128 stands for zero in the data rows.
Each row has a hidden score. How much does it go up from the first row of each pair to the second? 20 means little or no change, 40 a big rise and 0 a big fall. The score is a weighted sum of the row's numbers plus the product of two more (or one squared), each taken from its middle value.
[155 125 143 137 132 139 121 136 111 113  97 121 133 114 120 130]
[140 141 165 127 141 122 142 145  89 111 105 133 132 117 124 126] >> 19
[ 95 140 119 151 150 136 131 119 124 151 139 150 149 134 124 146]
[109 126 130 158 155 123 104 112 144 117 129 155 132 129 151 135] >> 15
[135 127 133 152 111 140 113 131 125 128 127 126 127 108 138 114]
[126 133 125 120 114 126 134  90 142 137 122 146 146 148 139 127] >> 20
[190 144 102  90 116 136 173 109 116 128 113  95  85 190 142 187]
[113 132 147 144 114 112 124 153 118 121 143 118 143 110 151  76] >> 17
[162 141 102 148 116 113 119 101 126 112 102  85  72 132 124 136]
[112 147 140 141 131 118 115 129 142  99 132 133 145 110 157  97] >> 18
[ 82 137 158  91 119  75 112 124 115 162 130 136 129  99  73  88]
[101 127 146 126 143 139 120 114 149 125 135 170 148 125 129 136] >> 29
[ 92 135 148 119 123 106 114 119 146 114 145 122 110 150 154 121]
[134 137 156 129 130 115 123 140 111 154 144 134 136 109 116  92] >> 15
[136 150 132 143 136 149  85  87 168  95  94 162 123 103 168 157]
[151 130 112 134 144 118 139 124 108 119  98 105  94 125 125 140] >> 16
[144 142 134  95 149 104 139 114  86 113  71 117  84 113  92 163]
[151 133 132 155 163 149  89  90 150  78  80 150 118 103 176 135] >> 17
[149 133 158  81  68 104 114 144 139 102 137 110 130 139 144  86]
[101 134 114 151 159 132 114 129 148 151 151 156 118 131 122 141] >> 11
[145 136 134 133 150 124 148 139 123  92 106 138 125  98 118 145]
[121 134 123 136 103 106 123 116 114 121 121 125 116 155 122 136] >> 39
[142 148  89 159  93  87 107 111 142 109 125 102 113 139 126  91]
[136 108 116 154 147 147 113 121 160 107 126 149 157 114 130 141] >> 19
[106 131 138 113 107 136 130 106 172 158 158 142 142 125 152 133]
[127 124 131 145 115 115 147 138 124 143 145 120 143 136 111 131] >> 23
[ 89 129 136 113 112 134 121  98 175 161 170 154 164 142 148 116]
[120 134 152 152 124 130 106 138 145 110 138 141 143 109 164 102] >> 24
[159 134 133 122  99  96 164 160  60 117 105  62  92 141 108 106]
[131 127 123 128  91  91 141 137 134 131 148 103 118 137 135  99] >> 6
[149 130 139 100 123 115 173 135  96 100  99  95 122 144 123 159]
[108 141 137 138 131 150  99 100 159 149 133 185 174 123 125 117] >> 30
[125 123 153  71 112 113 160 138 123 112 139 104 119 169 134 124]
[143 127 101 145 129 172 104 119 197 130 155 147 162 123 128 140] >> 16
[119 139 105 145 115 121 106 117 133 126 114 119 128 125 144 120]
[138 135 104 142 106 112 126 119 129 116 119 100  93 138 129 110] >> 17
[129 120 105 157 160 139 140 120 120 122 109 130 101 144 109 156]
[100 128 118 128 158 137 102 109 127 131 121 142  99 150 129 167] >> 24
[133 139 124 143 137 127 120 142 121 121 120 123 121 111 113 123]
[139 129 107 100  98 127 134 111 139 124 118 106 118 154 132 119] >> 25
[ 99 130 131 141 151 127 140 138 129 133 150 140 150 108 130 104]
[110 145 159 136 158 148  97 122 134 150 137 181 152  94 136 144] >> 26
[139 110 117 102  89  92 121 141  94 153 132  62 104 160 110  89]
[144 131 118 123 131 131 124 162 124 160 137 113 130 124 122 118] >> 25
[163 130 147  80  88 109  94 116 147  85  93  96 111 141 156  99]
[102 134 119 130 143 130 106  96 141 147 130 162 121 129 157 141] >> 29
[143 115 133 130 156 171 127 126 137 139 118 152 159 114 118 154]
[109 129 118 102  98  97 124 132 131 149 150 126 137 143 125 109] >> 30
[120 133 132 157 162 142 125 118 141 102 110 162 135 101 153 131]
[135 118 148 143 125 121 140 169 113 139 165 124 151 101 123 109] >> 18
[135 143 144 136 136 135 108 123 137  79 111 148 141 110 148 122]
[135 142 115 168 149 137 110  91 126 127 100 148 113 133 133 164] >> 26
[ 89 114 162 138 141 121 166 189 104 181 190 167 199 101 104 107]
[157 127 135 134 174 141 151 145 114  89  99 146 139 106 130 159] >> 6
[131 132 152 144 128 134 125 146 128 124 137 146 154 121 132 121]
[144 123 132 153 105 112 126 173 110 117 149 113 130 104 130  85] >> 17
[128 117 132 121 153 141 164 153  95 139 123 131 138 116  98 165]
[152 155 126 103 117  88  96 129 108 126  77 104  63  86  89  89] >> 10
[102 126 138 135 100  89 132 150  97 160 151 100 123 156 102 108]
[126 110 106 102  89 157 166 130 148 159 175 110 126 144 127 143] >> 20
[146 118 145 143 105 115 119 160 131 128 159 139 158 111 136  91]
[146 129 109 144 113 116 128 127 118 112 115 108  98 139 128 143] >> 19
[123 136 135 153 162 166 101  94 168  85  93 168 142 100 166 159]
[117 139  97 185 108 139 103 123 182 115 136 141 146 116 140 130] >> 26
[119 115 126 124 166 157 114 100 133 144 115 163 136 136 157 175]
[118 133 101 157 155 142 115 108 134 144 105 156 130 121 123 167] >> 19
[139 102 146  84 141 132 141 113 121 163 118 144 142 143 113 174]
[117 103 152 146 145 130 162 190  88 167 165 132 158 113  95 118] >> 13
[137 132 128 130 101 134 115 103 163 117 132 133 123 139 141 140]
[112 143 127 121 134 125  98 101 145 113 102 119  89 139 152 150] >> 15
[148 118 104  94  71 111 127 119 129 109 115  75 115 151 132  97]
[132 129 131 144 128 117 121 126 106 119 104 123 114 143 108 141] >> 24
[129 133 125 149 154 149 109 128 123 132 105 150 129 109 133 147]
[101 145 136 135 115  70  93 123 131 147 129 121 119 121  97  87] >> 15
[115 125 153 145 118 121 146 173  99 139 156 131 159 113 104 117]
[133 134 155 132 136 145 137 146 115 110 129 141 135 112 124 122] >> 19
[125 121 159 137 140 121 119 146 117 152 155 159 163 107 110 106]
[165 133 144  93 116 139  89  93 147  84  67 125 120 144 167 129] >> 21
[148 148 104 131 131 125  90  89 158  78  72 111  71 139 164 145]
[184 106 101  89 139 148 127  92 136  75  42  93  85 158 139 161] >> 20
[100 137 130 132 125  97 140 156 101 134 136 109 114 146 113 128]
[151 130 110 106 128 135 169 137 130 104 126 104  99 144 115 160] >> 14
[119 124 139  98 104 101 171 158 125 112 173 105 144 139 117 106]
[120 149 152 142 103 122  98 129 150 105 149 140 134 100 172  86] >> 22
[123 137 119 147 113 114 107 114 128 102 104 109  94 135 142 115]
[105 139 167 131 137 137 129 134 125 135 142 164 147 109 147 128] >> 20
[122 135 128 147 143 141 111 127 136 115 117 149 124 104 124 120]
[ 93 113 140 150 164 145 117 129 146 175 167 179 171 120 142 147] >> 21
[129 115 146 133 134 116 127 161 103 120 135 113 137 112 123 106]
[133 117 132 104 117 115 170 148 114 114 143  98 104 174 125 114] >> 19
[120 134  96 148 136 118  99  86 154 109 115 142 123 129 155 137]
[134 134 121 155 147 155 101 115 138 111 104 158 121  97 131 135] >> 14
[147 122 101 107  93 115 132 116 137 128 137  91 108 148 147  86]
[106 134 108 119 119 125  82 107 177 103 111 125  84 135 171 126] >> 18
[126 149 139 144 140 117 118 125 145 114 136 150 120 104 138 137]
[115 127 115 144 119 133 116 108 149 145 140 148 123 131 130 109] >> 25
[ 97 137 142 142 120 155  97 116 181 126 161 166 159  93 172  98]
[157 112 122 129 118 124 141 126 105 109 112 104 115 132 129 134] >> 23
[107 136 128 147 105 108 126 143 129 127 151 124 118 106 130 117]
[138 125 136 135 128 122 145 161  96 130 121 119 126 108 121 118] >> 20
[162 119 124 134 134 140 109 118 135 111 104 136 140 112 161 143]
[131 106 137 134 119 133 135 138 146 142 164 148 159 110 142 111] >> 15
[139 121 129 156 104 145 121 152 149 124 161 114 155 102 129  91]
[136 139  93 146 142 134  88  82 144 108  88 124 115 138 140 145] >> 32
[159 125  85 112  97 108 122 111 116 109  92  57  73 153 136 115]
[139 120 143 123 120 146 124 163 122 114 133 124 156 112 118 113] >> 18
[118 136 131 160 119 123 102 131 160 112 155 146 122 101 154  77]
[135 126  94 130 103 113 104 107 127 113  94  92  98 136 137 133] >> 27
[127 151 118 143 125 135 109 102 145  82  97 138 120 106 164 125]
[106 110 141 123 113 112 138 170 120 173 170 121 158 117 113 101] >> 4
[148 132 112 119 102 114 120 104 134 122 114 113 129 145 141 115]
[107 127 128  93  97 111 122 120 164 141 166 134 146 167 146 112] >> 26
[123 131 133 124 154 141 140 123  95 158 135 146 147 125 108 158]
[122 132 151 128 139 124 121 141  99 164 145 142 147 113 112 106] >> 12
[101 145 137 137 105  84 116 122 136 112 134 110 108 141 142 111]
[118 133 158 135 127 104 170 172 117 108 149 132 151 120 127 119] >> 13
[133 121 126 109 147 150 152 104 133 136 119 162 149 146 126 166]
[123 133 138 146 187 139 147 132  90 133 113 138 109 119 127 163] >> 12
[133 113 127  84 117 155 132  92 152 129 126 123 116 156 139 158]
[135 125 123 136 157 150 142 126 123 137 123 150 146 129 131 138] >> 21
[143 147 138 145 167 135 133 149 103 100  94 138 133  94 127 159]
[138 129 117  95 136 137 138 111 154 118 127 141 137 142 129 149] >> 33
[141 120 162  52  90 100 125 125 128 132 116 100 126 156 141 109]
[128 123  79 162 147 147 115 111 143 129 135 112 101 142 133 147] >> 21
[107 130 120 119 108 110 117 117 117 124 112 104  99 134 125 129]
[111 133 133 143 145 147  94  95 154 136 134 165 125 127 159 117] >> 20
[143 120 134 154 134 126 105 125 142 120 147 138 134 116 159 119]
[ 76 114 128 128 146 146 124 115 135 202 150 167 144 118 122 150] >> 21
[139 137 123 106 108 139 168 123 123 103 131  95 109 145 141 143]
[ 87 130 159 137 142 121 157 187  91 183 172 152 156  97  94 110] >> 8
[147 109 155  71  99 132 121 112 136 109 102 114 136 143 131 115]
[159 112 131 128 164 140 156 135  93 137 115 132 140 116  88 159] >> 16
[100 139 150 144 143 118 144 153 119 141 148 149 145 107 137 123]
[ 86 123 125 127 102 114 103 136 141 160 156 117 122 142 138 111] >> 19
[ 78 133 122 141 132 116 113 109 135 169 161 159 125 131 124 126]
[160 134  87 100 101 143 156  91 164 120 136 107  89 183 155 165] >> 19
[103 132 146 142 138 140 121 127 146 126 128 154 151 105 135 140]
[149 110  66 147 154 140 149 152 109 174 139 104  99 148  89 153] >> 10
[152 128 118 105 112 133  66  95 163 122 100 126 123 144 162 101]
[128 120 124  94 143 134 155 122 144 133 142 132 154 151 100 157] >> 23
[154 121  96 112 108 124 159 140 125  97 127 106 122 127 109 134]
[110 130 129 140 138 144 118 153 129 155 156 154 151 102 109 117] >> 14
[147 117 145 146 134 120 137 159 100 127 136 132 142 104 121 108]
[122 133 122 151  96 126 107 140 142 140 146 128 122 105 144  81] >> 22
[113 138 155 140 130 116 132 159 116 106 144 135 138 103 150 106]
[113 126 111 155  95 116 124 134 124 149 150 123 138 125 108 112] >> 23
[123 130 137 125 126 129 106 116 127 144 144 145 124 115 143 116]
[143 125 130 145 142 158 115 126 135 121 104 141 140 110 135 147] >> 22
[127 134 123 106 156 117 132 144  84 125  99  97  86 149 109 172]
[131 126 132 153 168 161 114 131 136 107 120 156 136 103 146 153] >> 21
[ 81 133 122 168 163 142 106 123 137 163 145 170 147 132 114 160]
[154 128 134  96  86  89 139 133 105 112 108  80 106 154 118 104] >> 15
[123 120 131  96 146 112 141 145  90 150 121 102  86 159  91 155]
[110 142 137 148 114 125 133 128 110 139 127 128 133 127 119 127] >> 37
[128 129  85 148 132 144  86  84 159 133 106 130 113 134 143 158]
[145 125 122 150 144 131 104 125 140 122 130 136 130 102 156 113] >> 14
[168 139 135  86 112 125 104 120 118  94  97  95 112 137 152 128]
[ 96 149 116 146 115 126  80  66 163 113 124 138 115 150 159 125] >> 28
[131 129 150 141 147 146 135 142  94 104 113 130 136 122 134 128]
[132 132 138 150 123 129 119 120 129 127 135 143 123 114 150 116] >> 18
[105 138 118 140 124 131  91  87 169 125 133 169 128 130 166 110]
[112 133 170 114 159 130 123 137 114 139 134 188 173 114 118 147] >> 32
[101 106 169 129 151 120 137 163  97 195 165 156 172 109  88 104]
[141 145  97 122 127 108 103 111 146  86  92  96  55 153 150 135] >> 18
[ 84 140 122 160  89 120 112 120 197 148 195 158 161 116 147  92]
[138 137 150 150 124 127 103 127 133  86 104 134 143 107 158 109] >> 24
[131 132  92 164  74 106 116 129 111 130 140  85  99 143 114 108]
[121 132 122 106 127 143 150 115 142 136 140 132 139 132 131 151] >> 16
[123 142 124 166 144 130 111 127 143  89 118 137 111 111 171 113]
[135 135 139 135 135 123 139 110 117  99  95 132 127 114 104 148] >> 30
[138 127 116 146 156 137 134 120 107 153 100 133 113 132  91 183]
[108 116 151 148 143 132 137 153  90 163 147 132 159 109 110 119] >> 19
[111 101 121 141 193 135 168 139 105 149 127 151 183 111  55 159]
[151 139 102 150 133 136 125 100 126  90 113 114 117 152 142 146] >> 25
[127 120 166  82 133  44 163 167  52 165  98 102 115  99  31 125]
[118 117 142 144 131 168 126 122 156 126 164 158 173 114 142 129] >> 22
[ 97 121 135 105 146 127 136 124 134 162 119 146 140 143 113 128]
[138 137 158 134 151 139 132 147 128 134 122 159 154 106 117 141] >> 19
[137 112 132 139 156 145 159 165  74 129 117 110 112 116  99 148]
[146 134 106 143 149 130 111  91 140 100  86 126 104 138 130 139] >> 14
[107 110 148  75 114 127 159 140 128 145 160 119 136 159 117 124]
[148 126 104 113 116 117 114 101 121 130  85  96  94 157 124 114] >> 24
[ 73 144 154 131 138 122 137 159 121 149 178 164 173 104 119 116]
[112 118 117 153 149 110 137 147 101 164 129 135 125 142  90 143] >> 13
[163 103  94  91  73 141 172 106 126 135 139  68 104 195 141 152]
[131 111 131 134 183 162 124 137  96 141  97 141 143 104 108 163] >> 10
[118 126 170 132 144 151 144 161 129 119 154 164 171 112 134 124]
[118 135 149 142  96 124 121 137 130 128 164 117 117 117 154  72] >> 28
[137 141 107 136 101 129 122  98 185  81 144 120 113 130 153 110]
[122 107 133 101 107 115 116 126 112 159 122 105  96 128 111 112] >> 17
[105 141 140 158 122 117  98 132 136 140 154 149 135  94 165  88]
[135 114 132 115 125 116 155 140 118 133 113 122 139 121 108 127] >> 16
[137 112 165  70 100 115 143 153 117 140 140 122 146 150 125 117]
[176 115 118 107 110 130 191 170  91 118 146  74 130 143  90 147] >> 11
[113 128 110 163 173 154 115 134 153 143 143 158 118 108 140 124]
[ 92 160 164 112 120  88  97 101 164  91  92 168 127  80 132 106] >> 34
[110 124 178  99 139 129 167 136 113 131 130 171 184 135 113 153]
[132 125  84 167 144 135 147 135 134 147 159 126 152 136  91 144] >> 3
[133 117 124 145 163 143 132 135 120 144 109 148 149 118 113 130]
[136 102 108  83  77 121 169 134 105 139 145  64  78 166 122 123] >> 29
[161 114 136  60 107 135 133 119 122 114  99 102 113 151 123 136]
[139 137 115 101 142 131 130  95 158  89  96 140 132 132 147 164] >> 25
[115 137 126 157 142 131 117 102 142 154 138 153 131 120 157 148]
[137 151 102 143 110  98 102 101 126 123 100 115  86 130 121 127] >> 20
[104  92 154  75 129 133 163 147 112 189 146 140 157 160  94 143]
[137 117 115 154 169 182 115 113 172 110 124 148 132 116 152 146] >> 17
[141 127 129 137 100  85 135 145 105  94 122  92 119 136 140 113]
[127 111 142 142 124 154 146 168 108 127 140 104 145 117 108 114] >> 24
[ 98 147 134 125  90 114 125 106 169 114 151 129 142 135 164 108]
[127 120  93  91  96 122 158 122 114 165 146  92 114 133 112 143] >> 4
[122 122 113 105 159 124 117 114 117 144  92 116  81 146 117 169]
[ 86 147 118 166 114 123  96 110 152 129 148 144 139 126 162 112] >> 34
[125 112 137 141 134 145 119 155 118 134 161 136 150 111 116 113]
[120 136 124 142 121 109 119 121 128 153 146 130 118 141 114 119] >> 20
[ 99 152 116 139 121 114  94  85 149 149 136 142 114 140 131 123]
[102 134 130 125 102 132  62  90 207 128 128 168 131 140 170  90] >> 24
[148 125 129 142  99 127 109 143 111 114 133  94 109 121 138 103]
[164 105 103 108 116 159 176 108 133 131 130 113 106 141 119 175] >> 21
[139 143 112 168 161 139 113  98 154 104  94 132  91 131 141 176]
[147 128 148 128 157 133 119 128  96 132 108 147 141 102  95 124] >> 30
[111 118 165 129 141 148 137 168 123 164 168 160 170 114 114 127]
[129 142 134 149 140 151 113 129 132 117 112 150 145 106 150 136] >> 28
[140 120 173 120 164 155 165 151  91 145 121 140 153 124  96 162]
[173 116 110 146 169 147 130 130 103 112  71 124 117 110 124 175] >> 16
[155 139 113 136 163 139 131 127 109 114  82 136 109 114 115 186]
[143 125 104 136 134 130 104  90 132  94  65 112  94 137 154 162] >> 26
[142 130 135 134 140 133 130 121 134 131 138 144 150 111 136 141]
[107 132 128 153 135 123 121 125 133 140 144 137 139 124 136 136] >> 21
[143 118  99  98  52 122 139 108 152 103 142  84  96 166 137 103]
[126 144 151 155 118 100 128 170 124 118 145 123 131 102 134  91] >> 9
[134 119 143 131 151 125 122 140  97 159 143 137 156 120 110 108]
[155 130 103 152 128 134 112 119 155 106 136 127 158 117 125 105] >> 26
[136 123 135  73  74 113 137 136 134 120 129  74 102 176 141 100]
[138 117 168  64 131 137 148 134 120 118  90 133 143 139 108 160] >> 19
[129 125 151 153 155 125 117 129 128 110 136 153 154 122 149 125]
[134 139  79 114 120 151 116  81 201 127 144 133 125 140 156 151] >> 13
[117 133 116 120 104 115 101 113 128 126 112  98  94 154 140 121]
[113 149 109 127 120  88  91 117 147 146 136 119 108 135 105  99] >> 12
[ 88 136 178 134 129 127 139 168 101 180 196 164 179 121 116 105]
[133 132 147 142 128 103 134 174 102 112 122 113 133 111 131  93] >> 13
[ 69 139 132 113 118 110  85 103 169 163 165 151 112 149 142 122]
[126 134  94 111 130 148 126 100 176 123 145 143 125 142 142 138] >> 21
[108 130 145 122 142 115 158 136 102 133 135 142 141 110  98 120]
[156 107 102 128 122 142 112 119 133 136 121 110 116 143 128 120] >> 14
[ 94 142 125 118 146 123  89  97 147 139 128 139 103 136 142 147]
[148 115 132 136 129 118 144 154  85 134 118 100 138 130 106 128] >> 20
[120 138 149 106 141 137 162 124 130 135 147 153 142 131 146 154]
[132 127  97 154 117 145 113 110 138 118 125 119 126 116 133 134] >> 23
[128 135 122 112 139 100  95 113 119 119  95 116  97 142  99 133]
[102 123 102 136 144 129 108 115 141 161 132 151 126 126 108 157] >> 20
[128 122  84 137 149 143 108  76 134 142 100 134 107 127 114 142]
[115 138 144 155  86 120 112 160 154 127 168 136 160 100 148  59] >> 19
[144 151  69 177 130 148  61  48 176  82  92 129  93 126 152 148]
[144 116 128  85 104 127 164 117 113 128 116 102  99 159 108 163] >> 16
[116 118 155  91 111  91 157 150  76 141 124 111 127 110  68 130]
[131 118 130 121 142 130 150 130 139 131 153 136 138 123 107 129] >> 13
[139 109 110  96  99 154 166 113 133 175 159 115 117 161 133 153]
[113 125 161 128 155 118 117 128 116 167 138 167 163 100 107 131] >> 18
[113 129 150  93 181 123 134 116  89 145  80 137 107 123  81 185]
[112 121 132  83 126 154 144 105 153 148 149 149 154 168 133 158] >> 29
[134 139 107 108  88 106 147 130 164  91 149 109 120 141 139  97]
[135 142  86 163 157 159  83  48 176 135  91 152 115 149 171 176] >> 26
[135 123 145 147 164 142 147 151 115 127 113 137 148 102 108 148]
[161 116 140  64 102 121 129 105 135 101  93 107 109 154 128 125] >> 27
[128 116 132  90  77  89 133 131 126 137 152 101 131 146 124  94]
[113 123 120 112 130 130 154 146 113 150 155 131 123 124 105 144] >> 21
[119 126  96 129 147 144 126 119 153 168 139 146 124 147 105 140]
[ 90 140 152 151 166 148 125 136 130 144 144 182 164 104 156 138] >> 28
[121 124 131 111 114 141 131 108 153 126 143 153 150 139 136 118]
[121 118 153 128  93 141 148 140 121 137 153 116 157 137 116 111] >> 19
[123 107 110  94 125 151 157 140 113 166 137 123 148 149  91 167]
[134 123 139 147 162 146 129 143 113 131 112 142 131 101 127 139] >> 18
